(in the rows, 128 means zero)
One turn moves each row of this set onto another row. After a few examples, where does it send each row asked below?
noli: [151 128 137 105 128 149 106 118 128 126 109 139]
neb: [122 105 154 159 122 141 123 114 122 142  87 124]
givuk: [132 122 174 119 146 125 126 147 155 158 102 149]
sop: [114 141 138 141 127 119 148 142 119 158 106  93]
ravad: [139 135 149 117 126 126  99 120 134 108 118 110]
Baki: [117 165 131 162 156 133 140 155 137 139 132 142]
moda: [ 93 159 157 155 138 156 104 152  84 126 118 146]
tafe: [ 97 123 175 130 144  99 114 153  89 113 112 125]
romu: [ 91 153 120  92 147 134 139 145 102 135 107 126]
Tukeg: [100 124 120 143 159 120 138 147  98 143 147 153]
Dureb: [106 140 132 132 170 140  98 120  77 125 134 147]
gatiz: [ 98 142 129 128 126 136 126 167 116 126 122 179]
sufug: [108 112 145 129 141 145 126 116 134 133  67 129]
miv: [ 82 124 139 130 155 137 102 146  97 136 151 156]
zumov: [127 120 130 123 153 112 143 129 107 100  92 136]
vubak: [ 74 125 152 150 144 126 132 140 140 123 119 108]
zem: [134 134 184 125 146 148 101 148 119 151 131 116]
favib: [ 78 149 135 122 144 140 114 147  81 152  93 158]
Nove: [113 180 132 137 144 118  87 123 110 125 110 150]
Zuri: [113 148 149 162 170 118 116 137 121 130  84 167]
nedap: [ 94 129 120 149 183 130 130 123 122 148 124 151]
vam: [131 127 133 166 161 149 146 140 112 115 110 148]
dapom: [120 147 143 122 175 126  98 133 146 123 116 166]
meke: [118 125 149 123  86 140 112 130 118 131 113 133]
bufa: [105 129 131 154 169 110  98 106 109 127 128 149]
vip: [144 131 154 125 128 166 144 149 123 140 121 125]
naba: [109 147 132 126 122 134 126 126 133 181 109 112]
zomop: [ 84 147 118 153 115 130 120 140 131 129 136 138]
Sefik: [105 144 165 127 126 151 105 115 107 159  79 123]
pidam: [ 98 127 157  91 125 114 115 163 132 155 106 136]
lipo: [ 99 153 151 107 174 140 104 127 136 116 120 114]
bak: [123 119 160 107 130 115 122 157 102 170  98 146]
rorov: [143 156 156 126 136 103 117 125 117 164  98 119]
sasin: [129 129 179 111 154 153 118 157  94 132 104 115]
rad: [118 162 166 148 160 103  95 147  90 138 127 128]

gatiz moves to Nove
ravad moves to sop
Now these:
Sefik moves to givuk
nedap moves to miv
vam moves to favib
vubak moves to tafe
bak moves to noli

One turn moves each row of this set onto another row. After a few examples, where does it send each row asked below?
gora: [219 158  83 101 156 130 127 131 111 119 158 112 102 127 152 139 133 124
 113 164 113 154 140  87  84 171 132 120 151 145 127 106  98 124]
zat: [140 137  71  79 122 107 110 142 142 140 139 113 130 110 134 107 167 141
 130 124 129 107 196 118  90 166 103 130 170 156 108 102 113 127]
fav: [155 144  67 113 153  72 162 158 162 136 128 102  98 137 123 118 151 138
 115 130 137 144 181 110 106 152 135 127 158 167 112 124 133 114]
fos: [170 137  98 138  87 118 146 128 128 128 159 144 119 125 165 129 157 124
 125  71 138 138 157  82  84 125 140 136 148 127 134  94  96 162]
dak: [185 163  95 138 115 115 133 113  86 136 169 111 162 112 123 124 159 157
 131 124 102 127 159  85 105 186 145 132 150 171 106 100 114 119]
fut: [125 148  97  99 173  97 188 146 143 135 161 106 124 126 119 116 141 157
 120  86 106 142 158  79  94 161 137 108 149 149 113  93 116 122]
Vogu: [153 133  81 120 115 140 117 133 162 107 151 105 132 140  88 116 155 142
 114 105 134 131 169  81 122 161 123  96 144 195 131  84 109 154]
Gasi: [206 155  91  93  99  98 187 131 135 169 154 124 112 130 134 131 138 163
 107 129 142 112 154  86 100 175 125 134 164 158 126  85 119 142]
vezod: [151  99  94 137 131 130 140 131 115 104 146 119 120 143 129 115 162 125
 125  99 151 145 181 121  95 153 148 136 143 166 127  92  91 163]
dezuk: [136 132  72 130 114 131 165 137 176 132 154 104 116 124 179 130 132  93
 130 122 120 163 160  93 104 156 125 121 161 150 118 102 109 126]
fen: [155 154  93 110 123  88 159 154 136 136 161 127 145 136 127 175 163 111
 117  99 142 116 195  63 121 168 130 123 146 172 130  83  94 125]
vul: [156 147  55 142 177  84 102 129 120  84 154 103 111 146 112 147 143 166
 120 144 137 127 158  86  98 164 130 137 155 156 118  99 115 139]
gat: [139 150  75 117 150 110 107 121 144 137 142  92 114 132 120 123 140 137
 149  98 127 128 135 121 104 177  95 115 147 178 124 101 121 181]
meb: [168 162 107 138 106 133 128 152 130 112 150  90 148 137 120 121 140 129
 119 151 120 130 187  81 107 184  88 116 152 152 153  97 126 139]
pafid: [217 140  82 100 105  94  84 140 152 117 152 102  97 114 130 107 136 159
 120 142 120 154 155  88 101 150 120 140 171 134 139  83 119 134]
Gapek: [214 162  87 146 153  85 195 137 142 126 157 108 108 149 141 125 146 137
 150  95 110 126 148  93  98 164 125 128 150 139 123  77 106 124]
Tenum: [166 167  81 120 111 109 141 148 142 142 143  74  79 149  96 147 123 117
 134 151 121 148 149  91  76 147 138 138 136 135 128  69  82 149]
deful: [154 140  92 134 124 137 123 130 132 117 183 104  97 125 136 114 163 120
 116 113 114 130 110  71  94 164 114  78 176 154 140  97 110 116]
lav: [181 148  92  82 179 100 154 129 115 105 154  98 110 144 133 128 143 199
 133  87 132 142 153  78  89 157 125 131 148 146 126  86 108 132]
Vara: [181 130  96 152 108 112 130 136 133 126 125  86 120 122 160 138 123 166
  99  93 109 141 163  77  87 158 108 122 159 143 142  79  82 143]
kuv: [190 138  84 107 110 136 131 148 158 159 148 100  96 131 136 109 136 162
 158 137 143 138 181  77 106 150 111 151 150 120 117  93  77 107]
Dumap: [143 146 106 127 136 102  97 113 129 148 160 133 124 119 120 163 134 137
 166 112 120 156 142  89 128 162 126 116 166 168 137  71  94 164]
vis: [167 118  91 129 149 121 143 119 135 118 147 124 142 115 142 145 144 151
 126  91 129 114 160  53 139 164 158 112 181 137 106  99 113 104]
vikod: [185 136  87 119 117 107 150 142 179 144 154 114  95 128 146 130 155 177
 144  93 140 132 161  78  96 134 125 143 180 113 101  77  85 120]
gimom: [156 169  73  84 133  82  85 129 131 124 168 120 111 131 115 137 125 152
 149 122 142 130 182  65 108 183 160 132 147 139 130 122 128 149]
setob: [181 132 122 119  97  92 147 128 153 117 176 144 144 118 144 108 148 120
 146  91 130 133 192  85  88 148 146 136 163 158 138  88 111 151]
gam: [151 158  87 107 105 121 127 123 134 127 165  80  62 144 147 115 154 109
 127 115 146 126 131  81  81 165 133 101 144 138 160  81 111 161]
Deva: [191 155  86 115 120 115 144 129  69 106 153 120 110 139 102 130 137 172
 130 121 133 101 159  85 103 144 118 140 143 137 118 117 118 129]
befam: [144 166  87  73 134 107 129 104 132 138 188 110 111 138 112 135 141 120
 163 108 125 154 156  91  91 153 139 132 174 168  88 104 133 107]
Kuro: [167 136  52 136 106  86 127 129 175 151 151 130 110 150 142 130 185 160
 160 105 128 141 158  63 103 139 128 123 179 156 110  80 108 121]
golud: [154 165  73 124 120  60 135  92 121 142 146 106 125 130 133 134 146 144
 144  95 134 125 164 106 109 131 144 142 105 142 136  78 122 148]
Rogu: [177 143  80 125 115 127 141 146 170 111 170 118  91 141 156 134 172 111
 120  94 136 128 136  56 102 148 124  95 175 110 128  94 110 121]
zigak: [177 171  85 128  93 100 140 128 116 105 169 103 131 139 158 168 161 141
 131 134 116 142 155  64  79 142 130 108 147 139 112  41  99 147]
Kof: [181 159 101 150 136 103 110 136 121  91 169 120 114 118 124 145 145 104
 154 119 123 134 141  91 129 149 164  85 160 151 139  97 129 133]
pubod: [125 155  87 117  98 108 147 133 167 154 163 104 116 130 112 133 144 144
 121 189 111 146 160  77 101 162 132 125 150 147 126  73 115 138]
per: [153 153  80  97 112 103 155 113 136 159 154 123 105 121 162 154 128 152
 151 111 114 107 149  83  85 143 133 132 159  90 139  89 124 114]
mab: [170 143 111 123 153  99 193 134 149 118 147 123 110 142 155 127 145 134
 116  60 127 150 159  80 104 146 131 129 157 141 104  87 109 127]
geme: [151 174  94 111 147 100 143 116 111 172 134 116 123 155 114 158 144 137
 153 139 110 139 158  73 101 169 137 136 163 148 128  74 134  92]
pipu: [173 145  83 128 107  84 156 153 132 105 159 123  82 152 146 125 159 114
 101 130 119 125 158  35  90 139 131 114 164 119 144  90 123 137]
mov: [173 138  64 123 149 119 111 128  98 118 120  94  83 143 131 128 144 163
 121 144 126 138 180  84 111 156 145 123 132 147  79 111 108 152]
Zifi: [144 168  82 129 143  99 169 115 119 135 136  81  95 140 133 132 135 146
 123 144 141 109 176  74 132 159 135  96 122 130 108  85 119 164]
Ruso: [156 138  76  93 133 115 119 151 145 141 186 112  74 128 127 141 156 146
 182 125 152 138 159  78 129 161 149 136 173 131 108 104  86 116]
Sitef: [135 151 102  61 160 100  78 132 131 112 152 118 102 109 116 136 143 135
 136 119 118 111 155  77  95 156 130 126 166 160 120  88 117 132]
Bomet: [162 149  81 137 133 110  99 102 148 109 128 110  96 152 134 109 132 149
 143 135 130 135 166 138  90 173 135 128 140 185 127  73 118 140]
vobi: [160 177  79 112 138 106 127 145 128 132 156 109  71 116 125 105 115 110
 145 135 121 114 156 112 107 187 162 142 141 163 136  94 130 153]
fivab: [156 122  99 143 114 123 130 101  89 139 145 123 137 148 132 133 141 130
 142 105 145 147 176  73  90 130 144 142 131 117 129  86  94 150]
tisu: [185 136  87 120 110 130 149 142 137 128 163 131 113 153 140 145 159 124
 153 134 121 146 158 106 110 169 107 111 210 155 102  64 139 122]
fes: [180 153  95 109 146 123 127 111 137 128 171 106  83 123 125 145 117 115
 146 160 135 123 165 109 106 162 152 128 112 135 125 117  94 158]

pubod moves to meb
gat moves to mov
Now these:
vul moves to gimom
Gapek moves to Kuro
Ruso moves to gam
Rogu moves to fos
Dumap moves to Zifi
fut moves to kuv
Kof moves to golud
zigak moves to fen
dezuk moves to Vara
Deva moves to befam

